Turns, then the turns between two rows, first turn first; the first pair answered:
turn C:
[ 1.26 -0.67  2.12 -1.07  0.11  1.44  1.14 -0.68 -0.36  2.95 -1.45 -1.28] -> [-0.42  0.01 -0.69  0.14  1.20  2.44  1.73 -0.32 -0.55  3.35 -1.01 -0.43]
[-1.44  1.42  1.35 -1.21  0.25 -1.65 -0.16 -0.28  1.52 -0.39 -0.99  0.22] -> [-1.03  1.30  1.39 -1.29  0.16 -1.39  0.26 -0.32  1.78  0.46 -1.49  0.32]
[-1.36  0.92 -1.71  0.62  1.55  0.72  0.21 -0.53  0.09  0.57 -0.19  0.10] -> [-1.65  0.86 -1.02  0.22  1.45 -0.35 -0.84 -0.87 -0.34 -1.23  0.42 -0.66]
turn M:
[ 0.94 -0.61  1.12 -0.29 -0.66  0.56 -0.14  0.36  1.17  2.13 -1.14  0.77] -> [ 0.33 -0.97  0.18 -0.45 -1.76 -1.38 -0.89  1.85  0.29 -1.04 -0.04  0.04]
[ 0.26  0.27 -0.15  1.09  0.70  1.05 -0.08  0.03  0.23  0.50 -0.67  0.70] -> [ 1.09 -0.27  1.21  0.28 -0.14 -0.02 -0.74  0.05  0.10 -0.44 -0.58 -0.08]
[ 0.82 -0.99  3.57 -0.43 -0.75 -0.51  0.41 -0.59  1.22  1.10 -1.66  0.68] -> [-1.53 -0.87 -0.33  0.36 -1.20 -2.14 -0.03  1.97 -0.25 -3.02  0.30  0.57]
turn H:
[ 3.46 -1.00  0.42 -0.10 -0.07  2.53  1.94  0.19  1.61  3.60 -1.82  1.41] -> [ 2.44 -0.14  3.13 -0.39  1.58  2.49  0.07 -2.96  1.38  2.99 -0.98  0.28]
[ 1.26  0.18  1.26 -0.38  0.27 -1.30  0.92 -0.42  0.32 -0.04  0.12 -0.44] -> [ 0.77  0.34 -0.66  0.35  0.48 -0.29  1.97  0.28  0.49  0.88 -0.17  0.38]
[-0.14 -0.26  1.53 -1.54 -0.79 -3.02 -1.55  0.00 -1.87 -3.85  1.28 -1.82] -> [-1.44  0.07 -4.81  0.85 -0.14 -0.25  1.56  2.89 -1.47 -0.83  0.46  0.88]
Pairs:
(two turns a pair)
[-1.01  0.39 -3.22  1.18 -0.85  0.82  0.46  1.04  0.50 -0.42 -0.49 -0.08] -> [-0.50  0.66 -1.77  1.17 -0.06  2.12  0.64 -0.51  1.20  1.86 -1.28  0.18]
M then C
[ 1.77 -1.45  0.96 -0.88 -3.07 -0.47  0.91  0.34  1.68  1.51  0.84 -1.36] -> [ 1.48 -1.45 -0.26 -0.64 -3.44 -0.71  1.13  1.35  1.49  0.86  1.01 -1.28]
C then M
[ 2.34 -0.14  3.98 -1.02 -0.87 -0.51 -0.95 -1.64  0.82 -0.19 -0.10 -1.20] -> [ 0.08  1.37  2.63  0.33  1.72  1.50 -0.99 -3.51  0.74  1.30  0.37 -0.42]
H then H
[-2.34  1.54  2.91 -1.71  1.51 -0.94 -1.32 -2.73 -0.50 -1.21  3.03 -1.32] -> [ 0.58  0.71  3.99 -2.01  0.78  1.00  1.02 -2.38  1.13  3.70  0.45  0.11]
C then C
[ 2.45 -0.39  3.88 -1.62 -0.86 -0.70 -0.76 -0.40  0.25  0.78 -0.59 -0.21] -> [ 0.80 -0.63  0.68 -1.07 -1.70 -2.37 -1.04  2.15 -1.04 -2.92  0.92 -0.42]
M then C
[-0.87  1.29 -0.10  0.72  2.20  0.16 -1.80 -0.39 -0.38 -2.62  1.91 -0.43] -> [ 2.98 -0.70  1.61 -0.91 -1.11 -0.83 -0.43  1.94  0.65 -1.67 -0.11 -0.36]
M then H
[-0.69  1.05 -0.56  0.70  1.68  2.36  0.50 -2.06  0.17  2.49  0.07  0.59] -> [-1.14 -0.06 -2.72  0.39 -0.68 -0.72  0.03  1.40 -1.10 -2.44  1.38 -0.09]
H then M
[ 1.44  0.49 -0.52  1.30 -0.51  0.93  0.64  0.92  0.35  3.37 -1.33  1.34] -> [ 0.12  0.98  2.53  0.21  0.16 -1.35 -2.65 -1.62 -0.76 -0.80  0.74 -0.95]
C then H
[-2.13  2.70 -0.80  0.27  4.48  1.88 -0.71 -4.29  0.50  0.38 -0.44 -0.92] -> [ 2.97 -1.09 -3.09 -1.09 -2.41 -1.10  2.39  3.66  1.13 -0.61 -2.93 -0.25]
M then H
[ 0.18  0.41  3.14 -0.11  1.22  0.93 -0.47 -3.06  0.27  1.31 -0.36 -0.56] -> [-0.84 -0.57 -3.08  1.01 -0.99 -0.65  0.98  2.43 -0.80 -1.98  0.45  0.32]
M then H
[-0.56 -0.31 -1.49  1.22  0.76  1.03  0.99  0.17  0.67  1.63 -1.04  1.61] -> [ 0.52 -0.49  2.36  0.08  0.61  0.39 -0.28 -1.77  0.84  1.42 -1.15  0.47]
H then C
[ 0.20  2.06  0.98  1.05  3.24  2.43  0.66 -2.66 -0.54  0.03  2.13  0.79] -> [ 0.72  1.54  2.46  0.23  2.24  0.55 -0.57 -2.69 -1.02 -2.47  2.66 -0.39]
C then M
[-0.51 -0.97  0.99 -0.88 -1.42 -0.07 -2.21  0.46 -0.11 -1.82 -0.99 -0.30] -> [-0.98 -0.30 -0.81  0.25 -0.20  2.26 -0.67  0.18  0.52  1.44 -1.89  1.15]
C then H
[ 0.13 -1.24 -1.51 -1.73 -1.50  0.30  0.80  1.00  0.48 -0.37 -0.22  1.59] -> [-0.94 -0.14  0.48 -1.68  0.80  1.37 -0.29 -2.27  0.64  0.69  0.28  1.19]
M then H
[-1.16  1.02 -0.53 -0.07  0.40 -0.36 -1.13 -0.37 -0.42 -2.21  1.17 -0.89] -> [ 1.71  0.04  2.06 -1.16 -1.05 -0.10 -0.24 -0.53  0.78  0.33 -0.73 -0.82]
C then C
[-0.21  0.29 -0.07  0.26 -0.24 -1.13 -1.04  0.54 -0.47 -2.40  0.81 -0.65] -> [ 2.08 -0.40  1.26 -0.26 -0.95 -0.20  0.17  0.59  0.63  0.60 -1.01  0.01]
C then C
[-0.15 -1.10  0.35 -2.02 -1.00 -0.16 -4.12 -0.59  0.29 -2.11  0.59 -0.95] -> [-1.69 -0.41 -1.30 -1.13  0.11  0.59 -4.14 -0.82 -0.01 -2.05  1.18 -0.59]
M then C
[ 1.25  0.49  2.52 -2.76  0.30 -1.81 -2.42 -1.79  0.07 -1.10 -1.19 -0.26] -> [-1.07  0.79 -1.85 -1.57  0.35 -2.36 -2.05  0.60 -1.00 -3.52  0.11  0.40]
M then H
[-0.62  0.58 -0.84 -0.46  0.47  1.37  0.71 -0.56  0.40  0.31 -0.30 -0.36] -> [ 0.12  0.12 -1.12 -0.66 -0.50  0.94  1.03  0.43  0.34  0.18 -0.55 -0.26]
H then H
[ 0.77  2.15 -1.86  0.82  0.48  0.16  2.16  2.29  0.90  2.18 -0.09 -2.46] -> [ 2.02  1.46 -0.31 -0.18 -0.92 -1.26  1.79  2.74  0.94  0.98 -0.34 -3.37]
H then H
[-0.38  0.48 -1.85 -2.16 -1.47  0.42  0.16  0.11  0.34  0.07  0.99  0.27] -> [-0.05  0.70 -0.11 -2.48 -0.90  0.94 -0.15 -1.36  0.66  0.95  0.63  0.16]
M then H
[-0.84 -1.01 -3.25 -0.96 -1.84 -2.16 -1.01  2.07  0.47 -1.08 -0.40 -0.70] -> [ 1.64 -1.39  1.09 -2.25 -2.05 -1.73 -1.29  0.07  1.62  1.31 -1.86 -1.07]
M then M
[-0.66  0.36 -0.67  1.95 -2.90  2.43 -0.58  3.14 -1.38  1.64 -0.77  0.94] -> [-2.48  1.35  1.56  1.68 -1.13  1.56 -3.25  0.21 -2.21 -0.77  1.14 -0.61]
C then H
